data =
13.4,-4.9,4.2,63.1,-26.0
-2.0,-5.4,-0.1,7.3,14.1
-16.2,-36.5,-2.0,31.4,36.2
1.5,7.2,-3.2,-3.7,-7.8
1.0,5.4,-2.2,-2.9,-6.3
7.1,3.6,6.9,5.2,2.9
7.8,28.8,-2.2,-14.6,-30.3
-11.6,-18.4,-5.0,5.7,16.4
11.1,5.2,11.5,-3.7,-2.2
-0.5,-0.5,-0.7,-1.3,-0.9
7.2,3.8,7.8,4.6,4.3
Rows and columns are counted from 1.
(1, 1) => 13.4
(3, 3) => -2.0
(5, 1) => 1.0
(10, 5) => -0.9
(10, 1) => -0.5
(7, 5) => -30.3
(6, 1) => 7.1
(8, 1) => -11.6
(3, 4) => 31.4
(7, 3) => -2.2
(11, 5) => 4.3
(1, 3) => 4.2
(4, 3) => -3.2
(11, 3) => 7.8
(2, 5) => 14.1
(11, 4) => 4.6
(3, 2) => -36.5
(5, 3) => -2.2
(2, 2) => -5.4
(8, 5) => 16.4
(6, 3) => 6.9
(6, 5) => 2.9
(10, 3) => -0.7
(9, 2) => 5.2
(4, 5) => -7.8
(9, 1) => 11.1
(8, 2) => -18.4

B =
[[-1.149  1.107 -0.788 -0.686 -0.159 -0.444 -0.825 -0.276]
 [-0.284  1.934 -0.376 -0.536 -0.090 -0.457 -0.474 -2.729]
 [-1.773  1.400 -0.615 -0.210 -0.043 -0.533 -1.674 -2.232]
 [-0.703  0.303  1.545 -1.385 -0.882 -1.052 -0.357 -0.723]
 [-0.805  0.118  0.099 -0.393 -0.257 -0.636 -0.228 -0.170]
 [-0.580 -0.260 -0.275 -0.154 -0.079 -0.524 -0.595  0.178]
 [ 1.196 -1.124 -0.300  1.695  0.721 -0.283  0.255 -2.290]
 [-0.811  0.812  0.124 -0.093 -0.489 -0.554  1.113 -0.813]
 [ 0.250 -0.309 -1.260  0.717 -0.114 -0.085 -1.828 -0.776]]
Indices start at 1.
(1, 1) = -1.149
(5, 2) = 0.118
(1, 6) = -0.444
(5, 4) = -0.393
(4, 3) = 1.545
(5, 1) = -0.805
(3, 2) = 1.400
(1, 5) = -0.159
(3, 1) = -1.773
(6, 1) = -0.580
(9, 2) = -0.309
(1, 7) = -0.825
(7, 5) = 0.721
(5, 5) = -0.257
(2, 3) = -0.376
(4, 7) = -0.357
(5, 3) = 0.099
(2, 5) = -0.090
(6, 2) = -0.260
(2, 2) = 1.934
(6, 4) = -0.154
(9, 8) = -0.776
(6, 8) = 0.178
(1, 4) = -0.686
(1, 8) = -0.276
(7, 3) = -0.300
(3, 6) = -0.533
(7, 6) = -0.283
(4, 6) = -1.052
(8, 6) = -0.554
(2, 4) = -0.536

a =
[[363 738 405 612 767 694 757 510 383 720 341 320]
 [809 399 789 693 358 524 354 698 618 321 732 730]
 [561 621 589 709 622 660 616 611 461 543 492 466]
 [314 800 404 663 856 785 856 554 340 749 278 230]
 [469 643 559 646 694 761 715 687 444 599 427 399]
 [235 832 334 603 903 786 905 511 327 811 228 184]
 [630 499 694 635 527 665 551 740 558 449 587 567]
 [632 439 617 489 428 454 435 555 646 449 657 662]
 [460 568 444 448 573 509 573 464 538 624 503 517]
 [830 307 754 541 245 359 242 597 723 298 818 845]
 [821 280 736 481 218 330 218 580 749 302 832 875]]
Indices start at 1.
row 1 col 1 -> 363
row 4 col 4 -> 663
row 7 col 5 -> 527
row 2 col 5 -> 358
row 1 col 4 -> 612
row 4 col 7 -> 856
row 6 col 12 -> 184
row 9 col 10 -> 624
row 7 col 1 -> 630
row 2 col 1 -> 809
row 2 col 7 -> 354
row 7 col 8 -> 740
row 6 col 1 -> 235
row 1 col 6 -> 694
row 6 col 9 -> 327
row 1 col 11 -> 341
row 10 col 12 -> 845
row 4 col 2 -> 800
row 2 col 11 -> 732
row 8 col 8 -> 555
row 5 col 5 -> 694
row 10 col 5 -> 245
row 4 col 5 -> 856
row 10 col 11 -> 818
row 7 col 12 -> 567
row 4 col 11 -> 278
row 7 col 2 -> 499
row 5 col 12 -> 399
row 10 col 4 -> 541
row 6 col 6 -> 786
row 11 col 7 -> 218
row 10 col 1 -> 830
row 9 col 7 -> 573

grid =
[[483 477 262 223 672 452]
 [266 324 495 436 461 387]
 [292 293 460 553 153 306]
 [693 824 690 419 541 787]
 [273 314 500  68 625 293]
 [229 247 511 807 432 256]
 [583 512 120 677 566 445]
 [210 262 755 313 223 202]]
Rows and columns are counted from 1.
(1, 1) => 483
(8, 4) => 313
(1, 5) => 672
(6, 1) => 229
(7, 6) => 445
(2, 6) => 387
(8, 5) => 223
(4, 2) => 824
(5, 4) => 68
(1, 4) => 223
(5, 6) => 293
(3, 3) => 460
(5, 1) => 273
(3, 4) => 553
(2, 4) => 436
(7, 3) => 120

M =
[[4 9 6 6 6 5 5 7]
 [9 8 7 6 5 5 3 9]
 [6 6 8 4 4 5 3 5]
 [2 7 4 6 6 6 7 6]
 [4 5 4 5 4 8 5 4]
 [6 5 8 5 3 5 5 6]]
Rows and columns are counted from 1.
(1, 1) = 4
(3, 7) = 3
(4, 1) = 2
(4, 4) = 6
(5, 7) = 5
(1, 8) = 7
(1, 3) = 6
(4, 2) = 7
(1, 7) = 5
(6, 6) = 5
(3, 6) = 5
(3, 2) = 6
(5, 3) = 4
(4, 6) = 6
(5, 2) = 5
(2, 8) = 9
(5, 6) = 8

m =
5069	3786	4403	5763	4601	3992	2558	2747	4201
6034	5362	5176	2724	6060	3776	4578	7422	6370
3653	3846	3963	3120	3214	6016	4600	6655	4736
4111	5496	3804	7948	5710	4234	4702	5437	4492
Indices start at 1.
(1, 1): 5069
(2, 6): 3776
(3, 1): 3653
(1, 6): 3992
(2, 2): 5362
(4, 5): 5710
(2, 8): 7422
(4, 1): 4111
(3, 6): 6016
(4, 3): 3804
(4, 6): 4234
(4, 9): 4492
(1, 2): 3786
(4, 4): 7948
